Look-ups in named tables: a row name and a column name give one cell, copied from the table.

Lale:
	Ses	Kat	Lumi	Bedo	Sadega
Vutof	182	155	187	95	59
Figuso	171	150	174	98	75
Kisatug	93	107	89	147	171
Kom	109	120	109	138	149
Gere	146	138	148	116	106
Rabif	136	132	137	119	115
Vefe	216	172	224	72	17
Sili	82	102	78	154	180
Niz	116	121	114	133	139
Mepefu	102	116	99	143	157
Dige	120	124	125	130	131
Baz	160	145	162	106	86
Tenoluf	144	136	147	115	104
Dabe	145	136	146	115	106

Lumi of Dabe is 146
Kat of Rabif is 132
Kat of Sili is 102
Bedo of Gere is 116
Kat of Tenoluf is 136
Sadega of Rabif is 115
Bedo of Kom is 138
Ses of Rabif is 136
Bedo of Rabif is 119
Ses of Gere is 146
Bedo of Vefe is 72
Lumi of Gere is 148
Sadega of Vutof is 59
Bedo of Mepefu is 143

Kez.csv
,Reb,Rura,Nedom,Dirop,Leledag,Zekup,Zik,Tulup
Kofa,124,142,148,135,153,141,140,150
Dipil,139,142,143,140,143,142,141,143
Vup,50,146,172,103,208,135,132,185
Mugu,132,130,148,132,124,169,129,138
Toliriv,125,104,129,117,130,124,153,121
Kipum,140,140,142,141,139,146,140,141
Bov,135,134,146,137,129,164,132,140
Zeme,113,143,152,131,161,139,138,156
Ded,123,143,148,131,152,141,139,150

What is the Nedom of Mugu in Kez?
148
What is the Zekup of Mugu in Kez?
169
What is the Zik of Dipil in Kez?
141
What is the Tulup of Dipil in Kez?
143
What is the Zekup of Toliriv in Kez?
124
What is the Nedom of Vup in Kez?
172
What is the Reb of Kipum in Kez?
140
What is the Dirop of Mugu in Kez?
132
What is the Nedom of Kofa in Kez?
148
What is the Reb of Bov in Kez?
135
What is the Rura of Mugu in Kez?
130
What is the Zekup of Zeme in Kez?
139
What is the Zik of Ded in Kez?
139
What is the Reb of Toliriv in Kez?
125
What is the Rura of Bov in Kez?
134

Table Busegi
	Fupadu	Sikizu	Gat	Zokaran
Givazed	166	106	104	99
Tapesu	184	106	169	153
Pomita	135	106	113	150
Kez	60	135	126	140
Duse	103	144	161	127
Mevid	122	206	127	142
Pil	141	113	138	129

Fupadu of Pomita = 135
Zokaran of Mevid = 142
Fupadu of Givazed = 166
Zokaran of Givazed = 99
Gat of Pil = 138
Gat of Givazed = 104
Sikizu of Mevid = 206
Zokaran of Duse = 127
Fupadu of Kez = 60
Gat of Tapesu = 169
Gat of Kez = 126

Likeri:
fields: Kup, Nirunit, Gigot, Taki, Ser, Tol, Tum, Bovi, Tifir, Rimo
Nirasi: [103, 146, 158, 150, 201, 142, 146, 183, 61, 124]
Kabon: [150, 148, 173, 127, 126, 124, 150, 161, 143, 155]
Madu: [189, 136, 138, 183, 230, 137, 146, 203, 92, 183]
Dop: [145, 142, 148, 156, 152, 12, 155, 126, 146, 175]
Futova: [116, 104, 119, 103, 116, 144, 149, 169, 188, 145]
Ziv: [175, 144, 167, 177, 176, 163, 141, 188, 188, 154]
Gadaku: [165, 205, 147, 115, 132, 114, 137, 152, 151, 187]

Ziv, Tum: 141
Dop, Kup: 145
Kabon, Tol: 124
Dop, Tifir: 146
Nirasi, Kup: 103
Gadaku, Gigot: 147
Nirasi, Tifir: 61
Gadaku, Tum: 137
Ziv, Rimo: 154
Kabon, Rimo: 155
Gadaku, Ser: 132
Dop, Nirunit: 142
Futova, Nirunit: 104
Kabon, Bovi: 161
Gadaku, Tol: 114
Futova, Tifir: 188

Duduzag =
fields: Bipirod, Tututen, Kekikov, Bos, Beni
Pusuz: [697, 681, 647, 548, 545]
Mufef: [434, 745, 789, 267, 773]
Garu: [163, 658, 647, 675, 708]
Lozage: [801, 127, 567, 679, 671]
Kobazad: [851, 698, 755, 561, 639]
Munekil: [494, 875, 703, 714, 511]
Lugaf: [895, 649, 745, 472, 638]
Marede: [616, 485, 744, 648, 571]
Rop: [603, 731, 570, 509, 519]

What is the Bipirod of Marede in Duduzag? 616
What is the Bipirod of Mufef in Duduzag? 434
What is the Tututen of Lozage in Duduzag? 127
What is the Kekikov of Lugaf in Duduzag? 745
What is the Bos of Rop in Duduzag? 509
What is the Tututen of Marede in Duduzag? 485
What is the Kekikov of Pusuz in Duduzag? 647
What is the Beni of Rop in Duduzag? 519
What is the Kekikov of Kobazad in Duduzag? 755
What is the Bos of Garu in Duduzag? 675
What is the Bipirod of Munekil in Duduzag? 494
What is the Kekikov of Rop in Duduzag? 570
What is the Bipirod of Rop in Duduzag? 603
What is the Tututen of Garu in Duduzag? 658
Row with the largest Beni: Mufef

Girodi
columns: Lafola, Fupamu, Guvar, Tol, Rafudo, Semat, Bap
Saduneb: [130, 70, 86, 183, 59, 99, 131]
Felam: [51, 137, 83, 132, 39, 90, 155]
Damovu: [102, 107, 100, 197, 41, 66, 252]

Damovu, Lafola: 102
Saduneb, Bap: 131
Damovu, Rafudo: 41
Saduneb, Tol: 183
Saduneb, Rafudo: 59
Felam, Bap: 155
Felam, Lafola: 51
Damovu, Bap: 252
Felam, Rafudo: 39
Saduneb, Guvar: 86
Damovu, Semat: 66
Felam, Fupamu: 137
Felam, Semat: 90
Saduneb, Semat: 99
Damovu, Fupamu: 107
Felam, Tol: 132
Damovu, Tol: 197

Dalaku.csv
,Dud,Nef,Dodu
Vel,-134,-429,357
Zafipor,121,-211,-352
Vugulam,-174,204,291
Zigeb,-715,577,530
Reboduf,-95,-373,-504
Zer,-488,-8,-324
Kaninim,-639,-33,-759
Sibel,-320,-93,-42

What is the Nef of Zer in Dalaku?
-8
What is the Dodu of Vel in Dalaku?
357
What is the Dodu of Reboduf in Dalaku?
-504
What is the Dud of Zafipor in Dalaku?
121
What is the Dud of Sibel in Dalaku?
-320
What is the Dud of Vugulam in Dalaku?
-174
What is the Dodu of Zer in Dalaku?
-324
What is the Dud of Zigeb in Dalaku?
-715
What is the Nef of Vugulam in Dalaku?
204
What is the Dodu of Zigeb in Dalaku?
530
What is the Dodu of Vugulam in Dalaku?
291
What is the Nef of Sibel in Dalaku?
-93
What is the Dodu of Kaninim in Dalaku?
-759
What is the Dud of Zer in Dalaku?
-488

